128 stands for zero in the data rows.
Each row below has a hidden score, from 0 to 40, with 20 about the middle. What is it? The score is a weighted sum of the row's numbers plus the product of two more (or one squared), each taken from its middle value.
[ 83 152 115 113 146 142 122 131 111 106 150 115 136 128 166 134 153 109
 134 122 110 118 118 127 104] 20
[ 95 151  84 107 141 150 123 136 101 106 149 170 146  91 153 125 153 100
 154 146 127 115 104 124 119] 17
[107 152 141 137 128 135 114 112 140 136 132 145 154 117 154 133 159 113
 122 112 110 131 110 146 103] 24
[136 141 111 125 150 134 118 128 151 111 162 141 161 134 133 117 149 116
 158 110 139 129 131 130 115] 14
[121 156 119  96 143 138 123 128 148 128 131 140 151 102 145 140 148 125
 156 112 132 144 118 131 124] 23
[120 150 117  92 147 139 123 124 123 115 144 136 136 117 168 143 155  96
 151 124 117 130 104 123 104] 31
[124 146 135 126 119 136 126 121 114 118 134 153 168 134 148 113 157 102
 154 121 124 117 117 136 121] 19
[113 137 143 197 146 124 108 120 148 118 119 120 143 166 127 125 140 188
 125 133 146 191 145 142 126] 29
[186  68 157 207  70  65 167 149 138 185   0  54  40  91  42 162  84 127
  61 223 133 189 211  98 183] 17
[101 158  95 103 143 141 142 122 121 121 141 156 123 148 158 136 162  81
 137 117 168 132 118 144 135] 22
[192  45 199 112  82  37 192 163  65 196 108  58  79 157  38 159  37 223
  51 172  90 117 199  88 205] 23
[117 151 126  95 133 134 145 116 135 105 141 135 147 119 167 151 140  92
 176 121 154 125 106 165 113] 28
[149 107 163 186 121  87 131 147 142 154  62 123 105 147 108 157 120 191
  94 172 156 183 170 126 186] 28
[ 95 160 112 130 121 152 126 116 133 100 156 138 157 126 162 142 151  79
 141 115 144 132 109 134 107] 11
[112 160 111 117 134 136 118 118 123 104 153 145 144 134 145 144 156 111
 146 113 144 128 120 130 119] 19
[122 164 121 117 150 152 150 128 134 129 144 141 159 119 153 127 160  94
 146 123 134 120 110 129 110] 23
[114 150 115 137 120 137 131 118 112 122 154 124 137 123 152 129 149 116
 151 116 172 127 128 131 105] 21
[104 152 111 133 141 144 139 129 139 116 140 171 140 122 144 140 163 114
 145 119 127 138 116 130 114] 23
[120 156 136 110 126 146 142 118 132 110 138 153 154 121 147 153 154 107
 157 134 141 124 113 143 118] 17
[103 165 117 136 155 136 128 124 157  97 128 146 157 112 142 137 154 108
 156  95 135 157 113 117 137] 19
[120 126 148 181 137 127 116 135 169 125 111 116 165 164 131 147 133 156
 138 121 154 187 156 125 129] 15
[200  60 166 196  78  59 178 165 154 189   0  69  55 103  26 171  69 182
  43 224 126 198 180 100 176] 20
[107 146 115 141 133 144 148 117 135 128 126 156 133 130 157 120 141 126
 159 144 135 144 113 154 112] 19
[102 143 107 139 130 147 115 119 133 118 152 147 143 111 179 121 159 108
 146 118 137 141 123 161 132] 21
[100  96  45 117 204 204   0 103 100  81 186 178 118 119 129  34 122  75
 179   5  78   0  18 112  63] 6
[109 163 132  96 140 144 121 118 143 110 135 149 135 100 141 131 149  83
 156 129 151 129 108 115 118] 13
[110 140 136 136 134 141 140 129 144 121 143 154 122 135 149 119 139 110
 122 168 136 137 102 132 112] 13
[ 99  98  42 136 186 184   9  84 124  87 159 134 118 115 109  56 116  76
 143  61  78  26  44 134  91] 5
[ 80 111  99 139 143 172  33  76 147  84 182 112 146 131  79  46 110 109
 145  57 137  69  79 137  83] 11
[119 159 106 114 148 137 144 121 176 121 120 165 153 126 159 149 158 120
 134 124 127 140 122 143 105] 18
[ 96 158 112 122 158 146 116 113 121 111 156 136 139 114 147 131 140 116
 150 127 156 118 137 151 126] 16
[208  79 157 200  88  84 140 139 187 172  17 100  77 120  71 166  93 146
  59 198 145 184 174 118 170] 10
[183  67 171 186  85  67 172 157 174 183   0  65  62 119  65 174  93 139
  24 219 109 176 181  87 179] 14
[ 93 115  56 156 150 172  40  99 105  96 171 137 115 144 109  73 125 102
 152  38 124  52  74 139  90] 14
[106 152 122 134 158 145 131 123 130 131 153 153 146 146 152 139 145 136
 154 127 149 142 113 131 115] 21
[120 148 142 105 147 144 130 125 152 118 126 154 146  91 147 137 148 112
 127 134 148 131  98 139 104] 19
[109 145 124 102 133 152 133 137 136  99 151 156 141  94 150 143 166  86
 139 131 137 121 124 131 111] 16
[119 161 105 148 150 134 141 136 115 102 137 170 161 129 146 123 166 115
 157 131 147 128 106 117 116] 22
[108 153 100 112 132 142 133 120 112 117 158 154 137 110 156 154 152 104
 151 117 138 122 119 150 110] 20
[ 97 114 137 143 148 163  81  93 100  87 164 112 138 158  70  72 120 154
 142  70  84 113 110 142  91] 31
[104 106  37 121 180 178  38  84 152 104 169 126 116 134 120  50 130 121
 171  57  69  40  42 143  74] 30
[ 99 151 121 110 147 137 122 123 115 114 133 139 172 134 136 124 155 112
 140 136 103 119 125 133 112] 20
[111 151 124 105 139 145 130 140 144 103 140 125 128 119 153 119 145  87
 160 135 112 133 125 131 118] 15
[210  48 186 110  70  51 206 188  74 180  94  35  76 163  61 143  33 221
  57 170 104 136 204  80 206] 20
[127 135 164 183 140 124 115 130 170 111 105  88  91 193 127 131 124 211
 137 124 131 199 168 136 126] 36
[117 159 128 118 125 152 135 128 124 100 142 182 177 111 156 152 147  92
 173 116 136 123 107 128 127] 10
[128 156 137  94 144 134 133 124 125 123 141 133 135 119 135 143 150 112
 143 153 158 139 114 115 123] 23
[212  54 175 210  85  51 184 170 143 195  42  65  60 112  26 153  58 183
  28 193 110 159 212 101 206] 22
[112 153 120  93 134 141 132 129 142 118 130 151 136 108 148 114 150 120
 141 146 144 151 128 151 125] 24
[116 149 118 129 122 143 141 118 155 113 155 157 175 133 158 111 157 121
 149 123 150 148 111 138 119] 22
[101 153 113 114 137 135 139 113 128 126 137 175 128 103 152 140 148 107
 143 134 144 127 108 142  94] 24
[100 136 103  83 140 148 138 117 113 107 146 128 175 102 155 142 149  95
 145 132 136 132 100 132  94] 19
[226  50 206 122  83  41 197 178  90 199 102  47  66 143  38 156  17 208
  44 141  67 144 217 101 204] 27
[ 95 120 120 169 140 160  77 113 156 100 144 112 146 132  89  82 141 139
 118  93 148 147  84 158  73] 26
[232  42 206 112  53  43 187 162  69 186 130  66  61 143  53 124  32 189
  56 154 120 110 206  58 208] 14
[146 128 144 156 139 102 109 143 149 127  87 148 144 171 119 156 132 162
 109 114 145 178 165 137 165] 16
[ 95 143  95  80 143 153 125 139 124 134 147 141 146 110 149 126 158 112
 170 135 153 122 100 142 115] 26
[221  37 214 123  54  42 177 174  79 192 109  39  46 151  61 133  27 237
  42 166  77  84 208  96 212] 27
[171  94 150 155 103  92 126 143 146 146  52 140  75 153 100 174 121 171
  77 157 140 199 166 123 180] 26
[119 148 128 108 143 129 118 132 156 121 178 156 141 129 137 137 152 109
 162 124 146 146 125 151 125] 19
[112 172 121 111 147 139 148 122 145 113 140 143 135 106 176 140 154 101
 127 124 161  98 108 151 118] 12
[130 155 130 118 153 139 131 127 103 122 134 169 143 139 158 122 153  96
 163 126 146 136 109 155  91] 34
[106 151 116 107 130 146 121 129 106 104 140 190 134 116 138 137 146 107
 180 113 123 144 117 141 129] 18
[111 146 124 121 161 136 148 115 164 112 129 149 163 142 137 151 149 108
 148 118 133 138 128 142 125] 12
[ 88 149 120 113 148 142 124 124 156 122 128 159 117 135 170 139 157 112
 151 113 148 131 126 138  98] 27
[109 170 100 117 140 137 137 124 106 104 153 158 125 117 137 129 156  72
 160  94 120 132 100 116 114] 19
[209  58 162 203  60  49 161 163 180 187   8  69  43 119  43 171  89 144
  58 223 153 214 193 112 183] 20
[208  56 211 166  33  43 176 171 134 189  54  66  67 118  46 160  52 189
  39 224 126 174 192  85 207] 12
[103 151 115 102 110 140 135 127 108 120 149 150 151 129 160 120 154 100
 142 119 151 135 119 150 104] 23
[117 158  99  91 122 137 130 126 131 132 148 137 165 138 173 137 160 102
 140 129 121 113 119 171 122] 22
[124 166 135 118 106 143 114 113 111 124 144 166 137 109 160 152 158 100
 132 124 149 111 117 132 110] 20
[118 151 126 121 136 133 140 128 122 140 150 125 114 132 144 139 148 128
 167 136 137 139 114 149 124] 33
[120 133 154 148 129 127 116 132 149 106 117 122 147 148 137 155 143 154
 140 137 154 179 145 128 124] 17
[119 159 120 103 128 134 148 122 120 116 153 143 128 109 162 122 143  96
 158 113 150 149 123 135 115] 25
[201  61 163 175  93  68 176 174 150 190   4  77  66  96  54 171  76 163
  41 217 149 210 177 108 179] 17
[105 149 124 141 145 148 120 126 160 128 134 147 147 134 135 132 149  84
 147 128 127 143 115 147 105] 12
[100 170 120 107 128 139 125 127 162 112 161 146 166 116 166  98 149 125
 148 119 143 128 109 123 122] 15
[110 153 101 103 154 141 131 120 114 116 121 149 147 134 138  96 151 128
 143 137 134 125 118 135 101] 27
[109 140 125 129 123 134 130 114 158 126 156 115 147 129 147 140 156 108
 148 130 125 134 129 145 124] 21
[228  50 201 124  33  39 184 180  73 199 102  31  66 151  71 147  30 213
  43 161  75 120 219  88 203] 28
[110 161 106 105 132 145 135 122 126 115 136 148 138 117 170 150 151  91
 139 120 151 131 111 130 112] 14
[113 146 108 116 137 146 141 124 112 105 129 124 159 111 156 166 137 107
 150 133 146 128 110 132 117] 10
[108 160 119 136 136 140 138 125 149 114 133 127 145 142 162 156 152 128
 145 122 144 151 140 139 112] 17
[100 153 102 120 122 144 126 111 160 134 142 169 120 126 149 130 152  97
 157 121 136 142 121 145 120] 19
[102 100  13  99 243 194   5  81  72  83 174 176 104 131 126  17 117 101
 145   5  86   0  39 133  57] 28
[116  91  33 111 191 182  27  78 112 102 175 142 107 131 114  52 117  90
 148  46  80   6  41 100  65] 15
[108 161 112 147 128 142 136 120  99 106 135 171 148 103 143 125 147 108
 159 130 132 117 125 154 124] 18
[106 160 106 112 135 157 136 129 117 118 149 140 147 128 169 114 150 101
 152 121 146 130 105 155 114] 19
[204  39 204 150  37  38 191 174  59 177  92  40  54 141  76 155  25 213
  70 174  99 121 198  63 186] 26
[ 90 163 127 118 122 139 120 119 120 106 141 163 169 119 135 118 151  98
 128 149 190 140 114 147 121] 21
[103 147 139 164 142 136 118 131 175 108 124 121 141 148 125 119 145 149
 132 130 132 218 147 142 125] 24
[129 159 109 108 113 149 130 113 115 120 125 158 147 116 169 135 142  90
 143 133 150 129 112 146 110] 14
[196  68 158 183  62  64 170 177 152 185   4  56  45 108  44 166  81 155
  39 217 138 192 181 120 187] 20
[228  44 214 121  73  24 171 155  62 209 123  50  59 141  47 123  28 219
  69 163  82 128 193  71 207] 37
[ 98 142 105 109 143 140 136 122 132 113 135 130 179 129 158 106 146 109
 162 121 131 132 126 126 128] 14
[118 151 113 104 136 145 127 121 151 125 144 147 149 135 164 139 139 109
 156 138 156 122 109 127 118] 9
[105  96  47 141 191 189  25  86 105  86 174 169  80 132 122  16 119 108
 166  19  90   8  30 138  74] 22
[148  95 130 142  80  98 124 136 163 149  50 112  98 135 115 175 117 146
  82 163 123 162 165 123 162] 16
[117 140 120 129 128 131 123 118 134 125 132 151 159 136 141 137 149  95
 131 118 145 129 122 134 101] 12
[211  48 197 118  51  41 190 164  64 180  97  28  76 132  65 123  28 228
  30 156  78 128 197  87 210] 26
[103 157 131  97 122 138 103 122 140 114 156 167 139 137 155 142 144  92
 156 146 158 146 119 134 101] 16
[130 163 127 123 147 150 131 100 115 118 156 136 146 127 154 122 148 108
 161 115 145 144 120 154 111] 25
[ 96 151 121 117 128 138 130 123 122  97 131 151 150 123 164 128 159 109
 157 130 123 102 117 135 125] 13
[115 148 106 115 104 143 129 138 155 116 148 145 150 133 170 132 156 117
 157 123  93 124 135 145  97] 25
[122 160 120 144 141 148 119 108 125 100 159 141 131 130 155 138 148  80
 150 136 150 140 132 155 124] 13
[117 149 136 120 133 144 129 110 129 109 136 127 131 135 168 133 150 119
 146 113 114 137 112 109 102] 26
[ 96 150 109 105 125 143 125 114 149 104 153 158 138 101 167 143 140  86
 153 122 121 135 110 118 117] 6
[103 163 103 101 136 135 125 128 112 110 147 150 178 116 162 136 165  97
 174 134 114 135 134 138 111] 18
[214  44 186 149  72  38 184 166  92 225 108  44  68 129  45 155  27 193
  58 168  73 127 204  83 193] 18
[111 144 122 133 137 137 135 124 129 136 118 138 153 137 155 110 145 134
 147 103 141 129 111 140 118] 21
[106 154 111 114 124 147 129 110 138 124 127 148 144 122 161 133 147 132
 143 114 161 157 107 149 144] 29
[214  41 206 140  50  49 181 172  90 179  73  29  77 148  63 149  37 216
  51 189 123 120 209  82 199] 13
[ 98 153  99 119 120 149 104 123 130 112 159 128 162 122 140 133 162  82
 136  96 126 130 112 161 100] 21
[128 153 140 146 157 135 140 131 160 124 135 144 156 105 150 152 147 140
 140 113 130 141 129 148 138] 19
[103 120  70 160 178 171  38  98 108 102 144 173 121 121 110  69 130 116
 151  68 109  62  76 119  77] 14
[217  51 207 113  82  41 180 186  82 190 114  45  69 120  50 141  28 237
  53 165  90 127 207  81 216] 22
[121 150 119 148 138 136 125 142 146 137 130 160 157 139 131 135 152 129
 137 156 147 143 128 149 130] 26
[212  56 209 166  32  61 199 165  93 188   0  57  70 109  14 163  61 193
  61 212 138 176 203  96 213] 33
[204  47 210 122  87  40 201 180  77 187 119  36  82 160  28 168  38 192
  48 165  81 117 210  78 195] 15
[114 104  29  89 200 194  11  85 100  95 183 172 125 118 116  15 126 105
 166  32  81   0  47 103  64] 19
[112  88  16 116 199 194   0  83 100  95 203 160  86 136 151  24 128  88
 159  18  94   0  42 133  77] 21
[123 149 125 129 151 150 106 127 137 110 151 157 105 133 150 143 146  97
 148 129 125 133 117 123  88] 24
[116 152 111 106 134 141 118 127 128 106 152 145 167 126 193 126 155  91
 153 117 128 119 117 139 127] 8
[108 134 129 147 115 137  80 133 182 102 124  98 153 136 117 119 136 151
 159 129 134 193 119 141  92] 32
[103 147 117 117 150 140 137 112 125 110 147 133 129 110 140 119 152  90
 138 127 149 137 124 147 112] 21
[100 156 128 139 140 145 153 118  92 126 160 134 153 111 145 145 144 122
 146 128 149 128 114 144 110] 27
[100 145 139 130 138 149 127 129 128 119 146 165 135 108 171 122 155 135
 129 125  97 136 111 119 105] 24
[113 135 155 175 126 114 135 145 195 125  96 105 102 169 114 150 135 173
 142 135 130 190 172 120 171] 26
[233  50 208 114  50  43 183 170  52 191 113  52  66 162  51 140  24 210
  62 162  90 126 199  81 203] 27
[ 93 160 117 100 141 155 117 136  71 116 148 137 152 120 152 124 159 104
 142 136 138 125 128 145 114] 28
[204  45 199 161  59  48 187 184 125 186  40  48  70 143  38 167  55 192
  33 183  81 148 187  96 204] 16
[ 95 147 141 125 182 151 130 121 111 119 154 146 126 114 159 149 150 126
 144 134 140 144 117 156 123] 24
[209  42 207 122  70  42 176 164  99 200  71  47  63 124  52 167  38 177
  53 184  95 149 201 116 209] 27
[ 91 138 133 166 138 159 103 112 141 113 147 127 152 145  99  76 139 144
 141 101 100 175 118 130  89] 33
[125  98  28 109 202 189   1  92  93  85 166 158 111 122 134  40 115  73
 178  35 100   3  32 137  56] 32
[120 159 111 119 159 154 131 134 123 115 126 141 156 116 167 135 143 117
 142 121 140 132 130 131 132] 17
[115 159 110 120 118 143 128 110 129 102 139 170 158 104 179 119 154 107
 136 124 131 116 117 153 107] 14
[119 145 136 130 112 148 113 146 157 127 137 149 159 134 157 145 144 117
 140 102 139 173 113 147 105] 16
[119 153 117  98 166 138 139 130 141 116 134 157 160 133 133 132 156 130
 137 117 128 131 119 117 125] 25
[102 157 119 111 148 141 117 119 140 102 151 106 148 133 149 115 150 124
 129 121 123 149 127 163 130] 24
[118 166 123 107 161 141 118 117 131 117 154 138 154 103 150 134 153 103
 163 120 159 128 127 131 120] 17
[109 155 130 115 170 148 132 124 142 125 152 137 150 100 162 163 142 113
 154 110 158 117 111 143  75] 25
[ 90 170 111 108 117 141 136 117 148 125 146 144 142 119 146 131 155  83
 126 117 143 116 119 126 125] 24
[108 162 131 137 131 143 139 120 159 122 142 149 155 132 159 123 148  92
 147 125 140 122 121 117 124] 16
[214  44 205 111  68  50 187 166  73 197 109  52  56 140  32 134  38 212
  50 146  80 110 198  69 200] 28
[100 150 125  93 144 146 134 128 164 123 129 132 156 127 136 119 149 101
 141 106 141 128 112 143  99] 19
[126 151 105 139 140 136 143 132 108 117 142 140 117 121 160 158 146 107
 150 131 135 120 119 151 132] 16
[103 154 128 107 154 138 126 116 138 115 151 121 139 122 158 168 144 112
 148 134 131 142 121 126  95] 25
[110 153 113 109 129 139 138 125 113 104 136 164 156 102 174 165 147 106
 139 136 151 141 113 124 117] 10
[150 119 145 178 131 117 127 133 169 147  84 142  81 167 112 140 137 164
 124 144 177 188 191 112 170] 34
[200  56 206 115  57  33 208 172  89 195  85  50  71 153  78 128  35 227
  57 165  82 113 208  78 196] 31
[120 175 117 120 142 141 131 113 106 116 153 153 108 124 153 140 157  80
 136 131 117 118 110 115 106] 22
[122 151 144  96 139 152 134 138 181 115 139 132 151 138 157 146 144  96
 139 149 119 152 121 135 115] 10
[120 147 140 132 136 135 136 118 145 120 132 147 124 108 144 137 145 157
 160 133 128 138 127 147 138] 26
[212  46 195 150  81  37 192 168 108 195 132  15  69 157  54 146  30 225
  55 177  96 116 190  86 223] 16
[107 172 108 105 149 151 135 120 131 100 130 165 163 105 164 126 147 100
 142 143 138 116 103 134  81] 12
[120  88  71 128 175 169  44  77 132 116 162 136 128 164 103  62 123 122
 120  50  77  40  72 103 100] 26
[100 153 126 122 152 154 111 131 104 108 126 130 125 120 153 139 143 127
 154 123 152 149 130 136 138] 23
[113 147 115 133 146 140 139 111 129 117 141 143 138 119 133 137 150 110
 144 124 143 128 130 132 122] 23
[129 144  89 102 131 152 131 116 129 101 129 173 144 105 162 127 165 113
 132 132 123 109  97 120 103] 22
[113 144 127 112 162 152 107 113 112 127 147 152 143 119 167 117 154  92
 148 116 136 126 113 159 118] 21
[124 147 119  93 152 153 130 138 127 126 143 148 125 109 166 137 158  96
 146 131 120 123 119 122 127] 21
[104 155 126 129 128 140 130 128 115 111 152 169 134 115 138 125 148 109
 136 117 161 146 121 160 102] 20
[ 93  86  18 111 173 177   0  90  82 115 182 156 102 140 118  26 114  87
 157  42  83   0  39 133  85] 15
[198  46 223 124  51  52 188 163  75 191 108  60  72 158  41 155  33 215
  54 161  82 126 209  56 226] 26
[207  79 159 171  49  70 170 158 193 192   0  66  72  83  69 186  90 158
  57 227 167 189 184 123 191] 15
[ 97 147 124 104 140 146 133 113 129 111 148 137 142 109 144 138 143 116
 158 108 135 134 118 141 111] 21
[100 140 117  95 118 145 123 124 139 122 140 130 161 112 173 116 160 120
 146 135 143 121 117 139 111] 22
[ 85 142 109 206 157 155  78 110 160 113 135  99 150 128  93 119 127 138
 124 111 102 157 107 125  89] 29
[198  36 209 128  67  37 211 172  59 202 100  28  96 149  61 146  25 234
  62 177  78 118 198  75 210] 18
[186  71 163 185  81  68 152 155 143 180   7  94  68 117  58 159  95 136
  68 207 135 185 183 125 179] 16
[219  39 203 110  80  45 207 174  65 169  97  38  61 151  48 148  25 211
  52 179  79 100 206  65 215] 13
[100 157 129 115 105 138 135 124 133 130 133 127 131 117 145 142 153 121
 137 136 128 125 124 142 120] 26
[202  51 192 133  75  51 181 173  90 204 104  23  85 139  64 139  34 230
  45 181  92 105 206  95 207] 18
[217  41 211 122  71  53 179 171  65 192 122  55  89 151  73 138  32 226
  42 160  75 132 197  96 213] 21
[107  97  31 139 201 194   8  69  67  83 163 172 132 134 120   9 123  86
 165  33  91   4  31 139  48] 16
[ 96 103  69 137 191 181  43  68 110  90 190 131 110 126  83  48 113 115
 134  23 114  17  63 120  70] 18
[214  86 147 163  65  69 171 165 146 167  20 100  44 124  87 160  99 186
  48 185 163 161 170 118 176] 31
[212  38 207 109  72  49 186 171  64 211 119  35  67 153  46 146  30 227
  49 165  66 119 193  81 192] 35
[ 92 152  68 123 140 142 127 124 118 122 163 152 161 147 145 126 144 101
 120 120 123 134 110 157 110] 18
[100 156 127 145 133 135 137 123 114 109 132 123 149 145 167 127 158 102
 151 118 159 120 110 133 105] 15
[107 103 123 150 168 152  58  87 123 101 149 168 117 120 104  70 122  96
 126  38  96  63  78 127 104] 10
[107 143 125 148 144 133 127 122 142 120 144 153 118 147 163 126 149 146
 152 135 165 163 125 143 119] 23
[ 94 161 116 127 131 140 122 105 120 115 135 155 158 123 160 153 155 104
 160 121 119 135 108 136  84] 22
[102 152 133 125 134 153 135 123 141  98 136 140 160  95 141 134 153 113
 147 115 132 137 110 135  97] 17
[113  83  26 129 197 179  16 102 132 106 180 173 117 142 111  27 105 101
 145  22 113   0  39 110  59] 2
[104 147 128 145 120 128 128 137 132 108 145 136 165 120 146 120 154  92
 145 142 104 118 115 135 113] 9
[106 153 113 138 124 140 124 124 113 111 137 167 156 119 163 141 152 113
 152 141  95 135 118 125 121] 17
[152  82 173 181  65  82 150 158 215 180  19  50  67 104  78 132  88 171
  79 200 140 191 163 103 197] 17
